In the data rows, the value 128 means zero.
Every row has a hidden score from 0 to 30. What is each row's score? 15 is about the middle. The score is a weighted sum of the row's numbers plus the product of two more (or one squared), each taken from its middle value.
[158 179  86 141 164  94 132 172 101 167  80 156  98  84 107 100 178  92
 162 115  98 179 174 171 117  95 170 165  82  95 169 181] 15
[113 130 137 146 108 152 121 121 124 143 132 152 163 118 111 135 129 130
 118 115 121 123 138 137 126 125 120 124 135 123 136 110] 10
[187 189  69 138 136 140  97 178  82 201  82 160 146  82 140  98 177  50
 167 133  75 173 178 175 115 129 174 167  74  86 193 179] 21
[148 161 107 123 133  93 141 147 112 161  92 153 139  95 129 119 165 102
 138 112 115 139 154 159 126 113 149 151  97 127 159 153] 14
[148 139  93 122 171 113 141 136 140 129 119 117 113 110 129 124 167 114
 135 133 114 131 154 150  94 104 152 152 118 106 139 154] 23
[142 150 112 120 128 136 136 135 113 129 108 158 106 106 122 111 146 146
 138  92 116 124 144 143 149 135 140 127 110 121 147 128] 10
[193 195  78 151 151  73  71 174  28 202  57 188 139  57  90  93 170  47
 195 127  53 216 184 177 105 157 204 180  50  72 205 201] 24
[ 99  89 134 152 120 157 148  99 160  91 164 120 131 156 131 119 123 160
 133 133 150  99 106 105 152 134  98 110 157 136  93 100] 13
[180 195  76 130 185 113 119 196  71 170  83 196 145  75 144 117 157 101
 194 111  77 181 179 182 122 119 187 154  78  86 182 184] 10
[128 143 115 136 134 100 152 143 124 144 111 145 114 108 113 136 166 119
 125 129 124 122 145 147 135 118 150 136 112 121 148 154] 22
[137 173  91 122 153 105 122 139 100 168  93 162 115  98 123 112 169  92
 157 126  95 173 169 151  96 141 156 150 101  92 172 164] 22
[ 56  92 193 100 121 183 131  81 163  91 185 132 100 184 119 152  63 176
  89 117 183  76  71  61 122 164  67  93 187 161  74  69] 11
[124 117 129 116 132 124 158 103 144 124 128 133 112 120 110 146 160 136
 118 145 125 135 133 135 132 114 133 117 130 125 143 124] 18
[143 153 124 102 119 146 146 125 119 131 121 140 133 108 111 111 133 145
 112  87 129 130 148 138 143 110 138 142 115  99 132 139] 9
[179 170  86 146 153  70 113 171  65 172  87 163 142  72 119  87 162 112
 168 135  80 180 168 178 130 133 182 179  79 100 183 180] 20
[186 154  64 109 142 115 111 171  79 177  74 169 143  85 113 110 166 102
 149 120  72 187 170 167 122 128 174 153  85 112 179 157] 16
[106 101 127  85 117 144 171 112 162  94 148  85  90 157 135 129 134 139
 121 142 157 104 102 110 150 116  99 129 160 144 123 122] 17
[119 128 140 126 140 128 116 122 137 134 135 127 118 116 158 115 127 121
 121 136 124 121 134 130 116 128 121 140 129 137 134 122] 13
[158 177 105 145 147 135 107 135  87 166  88 136 135  87 119 113 167 109
 142 132  90 168 175 162 106 101 166 144  88 103 167 163] 18
[195 188  69 129 190 111  76 167  62 186  66 166 141  84 128 101 179  92
 176 113  76 190 189 189 104 105 193 180  74  99 163 197] 16
[ 89  98 156 119 110 148 147  96 170  77 164  92  97 154 130 163 111 161
 110 129 170  89  85  84 138 127  82 105 163 154  93  95] 11
[140 156  80 131 165  89 116 186 110 148 105 159 131 104 117 129 145 143
 135 131 108 148 162 164 132 115 163 164 104 134 148 165] 16
[185 188  81 144 166 104 113 177  72 184  73 164 136  86 130 114 156  69
 168 124  72 184 191 179  97 115 183 153  86  67 186 186] 17
[127 130 110 128 137 106 142 125 135 142 113 121  89 104  93  99 166 114
 120 134 128 143 146 144 104 125 145 150 112 114 154 155] 26
[ 67  84 158 115  91 126 138  97 179  80 176  77 104 184 128 161  67 143
  94 120 179  68  70  79 157 116  76  94 185 161  77  96] 15
[149 149 125 130 121 105  95 120 120 160 111 150 129 108 118 143 161 111
 136 115 110 141 145 144 132 133 148 142 111 126 149 150] 17
[103 103 154 104 157 157 151 106 155  97 144  96  84 160 127 126 120 135
 131 107 136 108 121 129 121  89 110 115 139 132 110 118] 16
[104  84 138 143 105 133 150  72 186  66 169 101 127 158 119 125 104 137
 125 150 179  95  83  97 156 118  91  89 158 139  87 103] 16
[ 72  88 177 114  88 149 139  75 163  83 171 123 114 169 142 155  79 139
  89 130 167  98  86  76 158 151  84  96 180 159  95  87] 15
[206 198  82 160 147  85 115 211  53 195  60 174 149  57 100  99 196  41
 174 151  63 185 180 168 118 124 198 183  57  67 207 194] 15
[150 152  75 119 174  91 114 157 107 158  97 145 127 108 130 108 159  90
 136 142 100 147 161 156 100 131 164 152 108  98 163 169] 25
[ 86 122 136 112  87 138 134 115 153 114 149 141 102 137 111 147 123 127
 106 148 148 104 110 115 137 127 102 104 152 140 118  99] 15
[ 90  91 146 117 134 139 148  87 170  89 164 100 124 174 150 126  98 160
  91 134 160  82 104  98 120 108  89 108 176 147  85 101] 17
[104 117 130 122 130 131 145  99 151 113 141 106 109 135 150 134 130 154
  78 129 141 110 112 124 119 116 109 130 149 148 123 119] 17
[133 170  89 109 126 133 128 148  97 136  96 170 129 104 133 140 150 156
 118 140 100 147 161 165 140 122 155 145 101  96 150 135] 16
[ 81 107 166 130 140 157 135  58 153 112 160 126 105 162 149 125  88 176
 108 133 150 107 102  90 111 160  95 106 166 145  91  93] 18
[171 191  79 135 170  83  92 180  70 196  65 181 132  76  93  96 170  64
 173 142  65 205 183 179 116 122 190 180  67  86 165 182] 27
[ 84  66 158 114 105 124 117  98 174  76 180  71 140 186 153 144  78 172
 102 122 167  71  78  87 148 134  85  72 181 171  67 104] 23
[109  56 183 145  95 121 151  62 186  75 188  81 144 194 153 147  56 149
 109 132 185  53  71  65 146 132  73  97 177 164  66  79] 15
[132 113 134 131 102 138 135 123 142 122 136 127 164 112 128 120 124 152
 123 106 142 107 118 132 161 114 116 133 130 152 109 130] 5
[180 186  77 147 176  86  75 186  75 192  72 180 134  81 147 123 178  87
 182 140  67 184 181 186  93 130 195 155  77  85 187 181] 21
[ 97  98 165 126 119 122 148 104 157  81 168  88 110 178 146 160  73 146
  92 138 168 102  87  85 132 131  86 105 170 141  81  96] 22
[ 98 108 162 144 105 143 153  99 157 110 157 103 114 151 123 149 108 161
 112 126 155  96 105 113 129 143 103  98 148 140 105  90] 12
[140 147 101  87 145  97 123 159 142 138 105 107 118 124 125  92 171 111
 101 144 112 137 146 146  97 107 152 143 108 104 153 162] 24
[214 198  42 136 200  83  71 215  27 199  45 185 152  68 130  95 170  50
 213 141  39 217 190 193 101 109 208 195  56  79 189 207] 28
[141 146 108 149 154 104 114 160 119 170 105 153 138  98 126 108 159  90
 115 141  93 159 150 164 113 129 146 149  96 115 148 154] 13
[130 145 114 128 149 136 133 133 113 158 116 124 110 112 115 103 155 141
 128  95  99 139 147 144 116 122 135 147 116 115 159 160] 21
[ 99  89 175 139  99 134 141  93 165  80 158 114 103 157 143 155  90 163
  97 138 164  90  87  86 141 130  89 104 171 144 100  85] 13
[100 103 135 101 159 117 165 118 141  94 142 111 131 147 128 121 129 174
 134 112 128 125 120 132 142 119 123  96 142 122 103 120] 15
[156 139 122 150  99  92 127 145 141 146 126 127 156 125 134 120 137 103
 137 142 112 128 137 139 121 140 128 143 129 121 153 129] 18
[ 82  79 193 159  67 174 132  62 174  80 182  87 115 176 140 158  57 157
 111 133 187  83  70  72 159 128  82  94 174 182  61  71] 13
[ 75  86 162  99 115 148 164  97 172  98 165  93 108 170 126 138 109 166
 104 103 163  95  91  97 121 100  88  92 165 150  89  95] 15
[192 181  69 120 138  95 119 201  68 186  76 156 137  72 126  96 205  73
 157 149  71 172 173 178 154 123 183 179  65  82 193 188] 9
[ 81  44 213 135 120 167 145  73 170  69 188  89 111 206 137 165  68 155
 132 123 188  70  60  56 136 136  67  81 193 168  59  66] 13
[200 189  61 145 166  91  90 214  37 206  55 182 180  67 143 102 158  72
 173 131  62 204 196 187  96 114 199 180  64  97 184 213] 13
[160 166  84 130 147 113 115 148  75 163  80 131 148  76 129 114 191  90
 179 118  85 169 168 170 123  91 165 161  84 104 181 164] 16
[109 125 138 138 127 126 139 104 143 123 134 131 117 126 113 118 126 143
 142  99 129 120 125 130 127 124 114 107 135 130 124 117] 15
[188 185  89 130 122 104 110 175  61 182  80 156 121  83 126 124 201  77
 134 139  86 165 172 166 123 138 165 165  84  77 182 169] 10
[ 95 111 153 117 101 146 119 108 153 103 150 120 122 149 126 145  94 169
  91 111 149 100 108 105 147 119 103 133 148 138 106 118] 17
[154 163  88 121 153 126 121 158 116 150  97 145 118  82  97 113 163 105
 146 124 106 150 159 156 127 105 169 158  87  89 148 153] 12
[192 153  83 184 135 111  80 163  67 178  84 178 176  81 119 135 169  82
 204 111  65 184 167 170  98 168 176 155  83  92 197 152] 12
[137 152 113 141 147 136 108 128 109 164 120 167 127 102 117 120 164 115
 136 156 106 144 149 139 118 164 144 139 119 115 162 115] 14
[223 204  75 147 170  82  47 204  40 210  62 171 205  74 108 120 157  63
 171 142  54 193 188 187  92 146 202 172  62  85 182 204] 15
[ 96  81 158 111 118 168 157 116 187  79 173  95 116 180 157 160  95 159
 118 137 181  82  87  85 134 112  85  73 176 158  80  94] 27
[ 86  83 168 135  97 154 146 100 170  99 175 108  99 175 150 133  69 168
  86  94 169  73  76  80 147 139  78  96 178 165  79  84] 10
[ 81  78 166 120 121 147 181  85 167  69 182 101 136 175 159 144  66 145
 127 148 172  82  65  81 162 117  80  82 169 159  62  93] 14
[118 108 123 108 123 126 140 103 149 112 143 110 103 158 130 139 122 150
  87 114 143 108 115 117 119 136 108 122 144 119 113 103] 17
[195 168  96 140 124 104  96 206  89 197  76 163 163  77 112 112 175  88
 170 117  72 185 175 168 128 115 178 155  72  99 160 171] 7
[208 194  76 131 124 107 103 187  47 215  58 156 150  62 104  91 175  52
 194 105  61 196 194 188  98 126 201 177  55  56 212 206] 18
[130 128 113 121 156 126 115 129 139 135 125 119 127 126 113  92 144 108
 136 107 111 150 149 145 103 129 133 128 124 122 133 143] 18
[ 82  74 174 103 118 145 140  68 169  79 173  87  84 173 138 167  91 158
 124 122 162 100  86  82 110 119  80  95 172 137  83  98] 22
[100  99 166 102 111 141 155 115 168  78 160 122  84 168 128 166 116 156
  73 135 174  92  95  95 137 119  88 105 163 147  88 105] 12
[ 58  64 177 112  94 152 136 100 163  68 195  83  77 195 148 154  54 140
 108 149 184  90  61  45 154 124  69  98 199 169  69  74] 16
[101 123 161  97 125 155 139  96 162 106 154 123 103 145 115 153 133 148
  88 126 163  96  97  97 146 134 102 122 148 137 107  99] 12
[ 95 103 136 109 157 151 147 106 153 110 150 101 113 140 113 123 117 145
  85 119 146 114 115 112 149 112 111 107 146 153  91 102] 16
[ 67  68 164 116  83 158 132 104 174  77 185 107 127 186 153 158  55 148
  77 171 179  71  74  69 176 121  77  90 184 170  75  89] 22
[ 91 118 165 102 107 155 133  78 146 103 152 130  79 145 111 150 127 129
 114 105 157 100 107 107 150 159  97 131 149 131 125  94] 13
[130 113 141 106 125 164 138  97 146 117 150 118 142 146 121 136 107 191
 112 108 141 111 114 109 143 143 118 104 138 130 103 103] 14
[144 124 110 142 107  91 140 143 125 136 117 140 147 120 139 120 126 136
 136 124 120 125 130 139 108 120 127 133 127 125 158 133] 14
[ 96 117 134 137 100 160 122 104 145 100 153 122 109 142 107 137 112 147
 101 117 160 101 101  99 154 140  94 125 150 139 116  93] 11
[184 171  66 123 138  55 119 216  76 185  78 152 168  71 126  88 190  49
 165 143  64 181 176 181  95 121 188 168  76  88 200 179] 22
[209 199  75 120 181  90 104 210  57 203  60 171 168  78 105  88 179  63
 193 130  55 209 186 186  81 110 196 156  63  84 193 201] 26
[ 80  64 167 135 107 136 148  96 184  70 177  80 127 180 152 133  95 132
 119 139 171  78  72  76 112 148  84 102 184 157  88  87] 13
[159 152  97 144 107 134 110 156 124 165 118 153 154 103 117 153 121 126
 127 118 104 125 148 146 136 136 140 135 111 110 139 117] 9
[140 144 132 132 169 131 123 147 106 150 109 153 123 107 103 103 142 150
 161 104  96 167 159 155 100 134 147 133 107 112 140 155] 12
[183 187  77 133 143  86  72 205  56 216  69 190 175  75 133 100 153  96
 163 138  58 199 175 181 103 138 188 152  62  77 188 182] 15
[112  98 137 147 108 126 121 117 156 123 148 132 119 147 144 140 122 144
  60 116 153  95 107 108 156 135 112 125 152 163 103 111] 14
[173 182  73 129 148  91  95 202  72 188  64 179 162  70 115 102 179  91
 148 131  70 185 176 174 111 120 180 163  74  96 192 197] 15
[126 114 143 133 130 148 127 102 138 114 141 125 124 138 142 137 114 151
  86 124 143 106 112 129 142 143 115 108 129 154 130 110] 15
[ 89  91 183 109 106 162 136  87 160  81 172 103 124 185 145 181  55 145
  84 151 187  78  70  63 143 138  70 105 185 158  82  76] 16
[ 98 111 154 140  98 147 154 124 156 114 156 114 124 153 135 152 107 161
  70 133 163  94  92  98 137 142  96 105 154 152 117  94] 11
[131 125 135 160 114 132 127 132 134 123 134 144 137 124 108 125 129 162
 121 126 119 129 128 129 137 139 126 116 123 109 134 105] 11
[110 107 144 122 137 137 167 131 151 119 137  92 126 141 119 141 144 128
 112 120 147 113 113 132 140 125 116 125 131 143 108 121] 9
[ 69  84 184 137  96 171 120  77 161  88 177 118  99 163 132 136  86 134
 120 144 163  93  91  77 148 136  77 101 169 130  95  79] 13
[143 152 121 130 123 158 118 114 124 146 118 147 128 108 112 150 136 167
 133 113 105 138 151 147 143 136 142 122 108 130 143 118] 16
[111 113 157 130 101 119 149 120 157 108 151  97 139 161 125 162  94 146
  94 150 157  96 103 112 124 147 100 100 152 143 113  97] 15
[ 72  87 145 119 133 144 152 101 185  74 165  74 102 159 125 127  99 135
  99 127 159 105  94 104 110 132  93  97 158 132  74  98] 15
[ 78 105 174 132 100 144 134 108 154 114 167 105 102 162 123 180  96 160
  73 126 171  89  99  93 119 145  89 119 172 140 107  85] 14
[152 149  92 136 157 128 152 137 122 140 112 106 114  98 114  96 165 114
 147 120 118 146 151 166 117 118 144 145  85 105 128 154] 13
[189 191  67 122 157 117  98 193  57 196  61 176 157  67 121  91 163  79
 177 151  59 201 190 195  94 113 193 181  57  92 185 190] 14
[137 134 108 157 134 118 126 127 124 138 126 130 143 123 116 119 154 115
 113 131 131 134 134 149 143 101 137 135 110 102 120 144] 15
[169 187  84 118 165  98 124 188  81 164  77 144 132  80 119  93 186  84
 206 110  76 193 183 187 129 115 186 167  74  78 178 188] 14
[110 126 137 115 128 118 146  95 137 111 140  96 113 123 111 123 147 130
  97 158 134 128 125 128 121 112 120 128 132 136 130 115] 26
[196 170  64  98 171  81 116 186  89 186  71 122 152  79 141  97 178  47
 166 129  72 183 175 175 112 104 185 169  63  87 169 202] 16
[127 140 130 134 105 129 104 118 123 156 124 152 106 110  83 132 151 156
  77 121 132 125 127 131 139 161 133 136 113 139 143 108] 13
[165 155  86 125 166 122 134 175 116 150  93 115 153 102 128  79 173 134
 129 100 105 155 165 170 109  94 166 149 105 132 146 187] 17
[ 97 100 165 127 137 182 140  86 161  98 170 109 144 158 133 120 113 123
  92 147 161  84  95  99 146 136  96 105 164 142  77 100] 9
[157 145 105 141 175  93  99 140  92 151  94 173 128  95 134 100 183 110
 174  83  84 175 173 163  92 150 170 147  87  88 149 169] 16
[ 96  95 158  85 147 148 180 131 168  91 156  88 109 152 145 114  89 154
 111 133 149  95 119 131 118 112 111 108 160 162  86 126] 15
[227 181  73 148 176  66 109 213  46 193  53 158 187  66 148  92 186  61
 243 148  53 200 200 197 111 117 211 173  60 106 201 213] 13
[107 100 149 148  85 145 131 110 179  93 163 108 134 156 126 120 101 142
  98 111 164  93  91  94 148 151  93 110 159 168 103 100] 12
[ 75  60 192 106  89 150 141 101 167  75 184  90 111 198 137 158  77 148
  91 137 184  72  74  75 128 124  72 106 189 152  66  83] 10
[ 83  98 163 128 100 163 112  80 163  95 175 130 120 164 137 158  65 159
  67 149 170  74  80  71 145 155  73 103 170 157  85  64] 13
[ 91  86 174 133  93 148 132 112 166  88 174 109 110 177 138 153  83 142
  92 137 191  75  77  81 167 129  77 121 168 157  84  84] 8
[172 176  74 124 143  69 107 228  83 172  82 156 148  85 112 110 190  95
 160 117  75 153 175 176 123 114 169 168  76 118 177 180] 7
[ 75  49 185 125  89 155 133  71 177  70 183  73 121 188 137 152  61 168
 114 119 186  68  54  59 126 141  72  74 181 192  52  74] 13
[187 189  95 143 156 116  90 168  57 189  65 151 165  71 114  78 182  78
 198 119  75 193 189 189 106 118 183 178  55  86 181 200] 12
[ 84  66 168 103  94 155 161  88 178  64 188  84 104 198 142 152  53 163
 112 126 199  68  62  58 136 126  85  85 193 164  53  76] 12
[189 181  57 149 163  84  69 174  64 179  73 187 163  76 155 102 158  67
 190 130  75 189 177 182 103 127 192 179  65  79 173 208] 24
[106 109 166 126 146 143 132  97 171 104 158 118 109 157 178 111 109 154
 117 122 165  94 102  89 112 137  97 108 158 130  98 100] 14
[105  98 158 143 126 147 138 100 154  94 153  98 126 162 138 149  85 173
 105 116 154  95  94  98 147 111 105 102 153 158  91  89] 20
[143 166 114 124 170 116 126 165 101 159  89 132 142 101 133  86 159 123
 141 109  90 174 172 172  96 107 157 152  91 101 146 174] 14
[113 120 120 135 147  97 144 122 139 106 133 118 129 136 158  87 124 144
 132 141 130 131 135 135 124 125 116 130 140 115 125 128] 18
[ 84  89 163 110 132 150 139 107 156  96 164  92  94 167 119 135 106 134
 109 156 155 108  99  98 140 139  98 129 161 141  95 100] 13
[157 181  90 145 128  98 123 163  92 166  90 153 143  96 112  93 164 133
 167  98  92 164 169 173 141 109 167 157  90 134 170 171] 17
[ 97 154 123 111 141 123 165 161 125 140 115 139 119 109 114 119 144 143
 122 129 125 145 148 145 130  94 125 111 129 117 131 127] 12
[ 61  37 197 125 106 153 131  76 179  68 198  80 154 203 157 154  29 146
 108 153 194  76  49  51 121 157  60  63 202 191  53  71] 15
[115 122 134 156 139 114 112 113 139 131 141 123  81 132 122 125 138 134
 134  93 128 114 137 121 146 150 130 134 135 126 137 116] 15
[113 109 149 126 156 146 129 100 149  90 141 137 109 148 124 118 142 160
 139 141 136 101 120 117 106 146 121 111 142 131 112  99] 13
[115 127 116 146 131 120 149 110 152 133 131 128 134 123 108 126 146 112
 140 129 143 119 132 140 120 123 121 123 131 127 122 136] 21
[ 81  63 191 124  79 149 124  86 173  71 197 105 112 200 141 181  68 139
  98 159 184  73  55  52 157 157  68  68 194 154  77  64] 13
[ 90  97 134 141 113 132 137 103 156 109 151 116 113 134 110 132 117 144
  98 145 140 111 104 109 132 109 104 101 145 148 107 111] 17
[180 191  74 157 157 101  95 188  63 182  66 167 135  73 126  93 196  65
 174 131  66 201 180 174 115 137 176 174  72  82 181 189] 13
[156 164 114 132 149 125 112 167 101 151  90 159 126  99 111 111 165 123
 136 118  97 152 158 160 139 123 148 132  86  92 152 150] 9
[115 143 101 102 175  97 142 148 131 113 115 105 103 112 147 120 166 122
 103 112 109 134 158 151 115 101 149 146 117 107 124 170] 26
[103 101 165 167 106 121 144 104 161 112 162  94 137 162 124 153 102 181
 111 107 156  87  90 107 117 129  94  92 162 164 103  87] 19
[ 90 104 167 109 101 169 131 113 157 115 153 127 119 136 137 130  92 147
 113 128 159 109 104  97 146 137  92 113 151 122 108  90] 10
[218 177  82 137 171  96 121 197  60 199  65 141 164  63 119  97 165  66
 195 133  68 194 191 188 108 136 203 164  62  90 180 189] 12
[ 86  87 160 115 148 133 141  92 160  79 166 109 111 158 142 133 103 159
 113 121 152  99  95  98 139 134 102  94 161 152 100  88] 22
[142 134 122 126 115 155 162 119 131 114 123 121 117 115 130 122 148 127
 134 118 132 134 141 146 122 113 126 131 118 100 145 131] 14
[143 132 110 124 146 127 172 135 135 137 121 101 129 131 125 125 135 139
 117 134 137 134 131 153 109 106 140 129 116 114 124 134] 15
[ 68  64 193  90 108 174 143  86 164  76 187 102 105 200 158 163  62 177
  78 114 198  72  61  60 145 143  69  84 203 177  75  77] 13
[140 135 128 103 154 117 143 130 142 123 125 117 135 123 135 128 132 138
 130 140 118 144 140 143 106 136 131 125 123 134 118 123] 20
[ 81  72 177 138 131 162 141  73 160  70 176  82 126 176 154 160  81 172
 115 118 178  72  79  89 127 130  88  73 174 174  79  84] 15
[143 144 121 126 176 123 103 149 116 143 120 142 139 111 125 102 156  88
 156 110 113 137 154 142 126 141 147 142 107 123 143 132] 18
[103 112 151 129 144 162 139  99 149 117 154 110 128 148 139 130 111 163
 115 120 151 111 114 108 110 117 102  92 150 132  91  98] 14
[174 156 103 136 120 121 115 154  91 154  99 152 156  86 108 135 155  99
 136 143  94 155 159 163 123 141 157 126 103 108 178 153] 13
[ 99 105 172 149  98 133 120  90 160 103 159 115 113 161 142 156 110 166
  76 141 161  90  88  85 133 162  81 112 172 153 115  78] 18
[130 141 116  95 128 132 138 140 113 142 110 141 132 105 120 120 140 133
 123 128 104 152 145 154 143  98 150 155 111 121 150 152] 13
[110 115 137 136 127 112 127 119 139 111 131 123 105 121 111 126 144 104
 134 117 139 118 114 123 125 133 116 129 144 136 135 115] 22
[ 85 101 146 119 129 141 140 121 174 104 156  78  96 156 132 159 112 147
 100 110 166  97 106 107 134 115 106 119 161 166 110  96] 16
[ 88  83 159 119  82 173 121  99 156 102 172 128 121 169 142 143  69 156
  98 129 163  92  88  78 156 142  94 113 175 149  92  74] 11
[113 125 137 136 117 131 119 130 122 144 125 152 114 112 111 138 135 136
 108 130 128 129 124 124 153 146 113 142 122  93 139 107] 8
[104 127 135 118 110 148 147  99 122 123 131 135 102 118 117 117 150 132
 121 129 134 114 120 117 142 145 114 142 132 128 151 119] 12
[104 141 124 153 106 126 113 124 131 117 126 117 107 128 118 127 128 127
 106 114 143 115 129 132 141 152 121 144 148 132 135 123] 13
[ 81 100 176 108 107 166 153  71 162  91 178 112 116 188 133 188  65 174
  76 137 178  90  77  84 153 121  82 104 176 175  70  99] 15
[129 136 138 144 129 151 117 116 131 134 134 134 144 137 133 128 137 165
  85 126 135 124 123 116 141 129 123 104 145 162 140  95] 29
[187 197  79 140 132  91  95 204  45 200  55 191 159  61 109 111 180  66
 184 132  53 216 192 189 118 134 206 180  61  97 204 192] 17
[122 133 110 125 129 154 128 142 139 140 119 126 175 126 126 120 138 134
 116 153 132 116 137 138 125 151 132 112 120 151 128 121] 21
[ 87 127 131 130  99 146 147 134 148 112 135 107 103 124 113 127 142 107
  82 131 151 104 122 127 154 121 113 138 129 125 134 114] 12
[134 144 120 110 150 162 147 146 136 129 112 103 124 119 105 121 146 142
 120 105 127 133 144 144 103  98 138 123 109 114 134 131] 14
[112 118 147 129 139 152 144  93 140 107 144 123 105 150 135 127 111 156
  94 124 142 107 124 121 130 160 113 116 149 141 117 106] 14
[111 137 108 140 116 126 125 109 142 124 124 147 125 131 128 118 154 124
 152 117 129 123 128 118 130 146 119 121 119 114 138 109] 16
[103  67 179 147  90 155 136  84 172  86 192 112 145 195 165 145  55 188
 124 156 168  73  52  45 153 170  67  69 183 157  71  53] 16
[139 141 122 114 122 104 117 133 131 136 129 149 125 118 110 121 134 153
 122 129 127 130 145 139 167 132 138 148 122 144 137 113] 21
[151 140 124 113 118 119 131 138 123 128 112 147 131 111 122 123 172 117
 144 120 105 153 153 140 123 126 141 131 113 110 144 141] 11
[ 88  59 178 142 103 151 122  81 173  62 182  91 148 193 168 148  38 147
  97 138 170  67  60  60 145 145  83  84 180 174  74  74] 20
[ 99 121 153 132 152 127 148 110 139 119 136 116 113 141 115 102 146 138
 133  87 133 129 123 138  93 108 107 107 139 126 112 124] 21
[ 75  78 165 115 116 132 166 100 178  83 173  79 110 173 115 150  86 152
  76 119 188  78  64  78 141 104  86 107 173 155  76 101] 14
[ 77  59 181 132 103 146 110  68 166  72 191  93 123 200 144 152  36 178
 106 128 189  76  62  57 120 164  76  66 191 158  55  64] 17
[213 178  85 129 165  54 100 187  51 184  53 155 180  60 136 103 158  57
 219 120  63 215 193 203  83  96 211 177  56  98 182 215] 24
[131 144 134 129 119 129 112 132 125 146 121 119 121  99 101  96 164 107
  90 117 125 141 146 144 128 128 131 132 113 105 147 138] 13
[216 177  80 136 150  87  93 184  69 196  69 179 177  60 133  92 190 106
 184 113  78 174 171 184 104 127 188 179  60 101 189 201] 10
[ 86  67 177  84  89 158 166  90 159  47 176  91  95 180 136 161  68 141
  92 129 205  65  62  68 158 123  68  95 168 155  68  82] 8
[204 166  81 124 162 113 116 167  70 174  75 142 153  86 120  91 159  79
 167  93  85 176 182 182  98 120 179 157  75 116 165 176] 17
[104  69 187 137 106 159 159  77 192  66 184  89 121 181 144 141  62 149
 120 122 187  80  70  83 143 111  72  96 166 154  59  89] 11
[125 124 116 134 109 122 138 121 152 111 137 110 101 133 129 113 155 117
 114 115 138 107 121 116 127 119 115 126 139 114 136 135] 19
[ 85  94 154 140 117 123 154  67 152 104 168 126 104 166 124 133 115 153
 103 102 164 101  98 107 154 161  92  98 162 141 113 100] 17
[ 85  53 173 112  98 168 153  87 175  79 189  78 147 181 128 176  48 169
  74 169 182  66  64  68 120 150  70  82 186 167  70  77] 19
[111 106 142 101 131 163 164 114 150 116 157 100  92 152 140 160 139 136
 111 129 151 102 106  97 140 126 106 107 149 135  97  86] 10
[ 75 103 186 110 113 145 170  91 157  95 161  99 107 154 104 122 111 177
 116 129 161 114 106 102 123 140 100 108 159 135 101 106] 13
[ 94  75 178 122 117 141 126 107 171  82 167 113 108 177 125 145  80 152
 106 133 157  89  82  88 146 134  87 100 170 154  78  82] 17
[ 90  63 178 114  96 164 140  67 173  78 193  91  92 210 159 174  34 137
 132 159 177  92  63  58 138 147  75  76 200 172  59  71] 18
[ 81  96 176 105 117 150 181  87 155  79 169 100  93 167 141 125  82 156
 119 130 170  88  88  82 145 135  89 107 163 152 100  94] 16
[156 153 102 157 169 119 123 141 120 149  96 143 147 101 125 107 151 115
 149 148 115 142 157 157 130 118 145 129 102 134 142 148] 14
[106  97 157 152 104 133 142 105 155 100 153 111 114 139 131 120  98 141
  97 144 152 109 108 106 147 140 109 107 146 124  99  98] 11
[104  82 175 135  94 122 143  88 165  89 173 104 138 164 154 139  85 163
 120 115 168  79  84  89 159 160  89 106 161 141  96  86] 11
